Each path below is one point turned by a fixed rotation once a step. After each direction that follows a path, write how fast that rotation turns it, in degrees each step (0 if it stays still).
Each turn is a multiple of 5 degrees from 10 to 175, or 0.
Each row of a path follows its step; steps can be skipped.
path 1
step 0: [ 0.59 -2.74 -2.40  3.53 -1.49  0.35 -2.13  1.11 -2.33  1.15 -0.65 -3.97
 -0.62  1.22  0.28  1.01  1.13 -1.67 -0.22 -1.79 -1.68 -1.71 -0.95  2.00
 -0.41 -1.68 -0.98  0.39  1.19 -1.89 -0.26  1.01]
step 1: [-0.83  1.85 -0.06  2.16 -1.19 -1.89  2.37 -0.85  0.66  1.76  0.58  1.31
 -2.72  1.26 -0.02 -0.96 -1.65  0.22  0.63  0.86  1.50  1.64  0.82  2.12
 -2.20  1.29  1.67 -3.15  1.23  0.17 -2.16  3.54]
step 3: [ 3.16 -0.37 -1.92 -1.19  0.15  1.76 -3.13  1.87 -4.20  0.46 -1.15 -0.78
 -0.74 -0.42 -2.27  0.06  1.09 -1.41  0.56 -0.03 -1.95  0.72 -0.48 -1.42
 -1.73 -1.67  0.46  0.19  1.63 -1.62  3.14  0.95]
step 4: [-1.18  2.47 -1.09 -0.44  1.95 -1.39  0.19  0.37 -1.26  1.80  5.04  1.14
 -1.60 -1.04 -0.84  0.47  0.37  1.97 -2.94  1.62  0.80 -0.85  1.04  1.67
 -1.26  1.03  2.10  0.33  1.70 -0.42 -1.75  1.96]
step 5: [-0.31 -2.63 -0.28  3.09  0.89 -0.64  1.68  0.09  1.46 -0.31 -1.13  0.28
  0.84 -0.52  2.11  0.35  2.08 -0.77 -0.40 -0.79 -0.96 -1.47  0.57  2.95
  3.41 -0.96  2.21  0.55  1.36 -2.23 -1.96 -3.59]
step 6: [ 2.63  0.90 -1.28  0.81 -2.52 -0.20  1.14  1.99 -1.97 -0.58 -4.75 -1.58
 -1.54  0.83  0.88  0.76 -0.51 -1.55  1.39 -0.63 -1.16  1.02 -0.71  2.38
 -3.40  0.62 -0.18 -1.61  0.54 -0.94  1.05  1.55]
step 7: [-3.60  0.16 -0.54  0.25  1.70 -0.91  1.59  0.48  0.26  0.99  1.36  0.97
 -0.01  0.31 -0.83 -0.66  2.09  1.76  0.18  4.20  0.71  1.20  1.80 -1.67
 -3.78  2.66 -0.55 -2.82  0.34 -0.04  0.14  1.13]
step 8: [-0.34 -3.85 -1.00  1.65  1.49  0.52 -1.69 -1.03 -1.28  1.44  0.40 -0.58
  0.30 -2.03 -0.54 -2.18  3.17 -0.85  2.08  0.92 -0.01  0.89 -0.25 -1.49
  2.67 -3.81  1.80  0.77  0.75 -1.55 -0.31 -1.28]
step 9: [ 3.74  3.65 -2.23  1.15 -1.76  0.19 -1.25 -0.34 -2.52 -0.59  0.37 -1.14
 -1.67  0.03 -1.31  0.41 -0.79 -0.44  0.12 -1.32  2.97 -0.36 -0.54  2.00
 -1.01 -0.64  2.70  0.55  2.39 -1.16  0.44  1.99]
Directions:
[ 0.70 -0.20 -0.41 -0.68  0.96 -0.94  0.25 -0.15  1.28  1.17  0.38 -0.57
 -0.28  1.02 -0.12 -0.55  0.26  0.33 -0.05  0.42  0.17  0.19  0.08  0.22
  0.18  0.44  0.59 -0.03 -1.21 -0.31  0.26 -0.61]
125
[ 0.51 -0.40 -1.01 -0.14 -0.94 -0.70 -0.72  0.50  0.38 -0.58 -0.40 -0.16
  0.42 -1.04  1.06 -0.24  0.75  0.20  0.20 -0.40  0.32  0.28 -0.72  0.01
  1.22  0.34  0.39 -0.11 -0.02  0.21  0.98 -0.03]
120
[ 0.51 -1.35  0.48 -0.30 -0.27  0.67 -0.18  0.36  0.98  0.49  0.04 -0.36
 -0.38 -0.49 -0.40 -0.32 -0.53 -1.09 -0.19 -0.12 -1.06  0.16  0.19 -0.57
  0.67  0.10 -0.15 -0.78  0.78 -1.05 -0.17  0.26]
140
[ 0.11  0.38  0.05 -0.12  0.37  0.00  0.10  0.40 -1.05  0.77  0.61 -0.45
  0.06 -0.82 -0.75  0.08  0.74 -0.71  0.30  0.77  0.37 -1.25  0.04 -0.70
  1.19  0.31 -0.21  0.78 -0.55 -0.09  0.06  0.79]
80
[-0.13 -0.55 -0.22 -0.32 -1.17  0.10 -0.33 -0.35 -0.30  1.31  0.03  0.03
  0.81  0.27 -0.61 -0.02  0.89  0.72 -0.77  0.09 -1.17 -0.22 -0.38 -0.15
 -0.87  0.84 -0.41  0.38  0.40  0.70  0.34 -0.09]
100
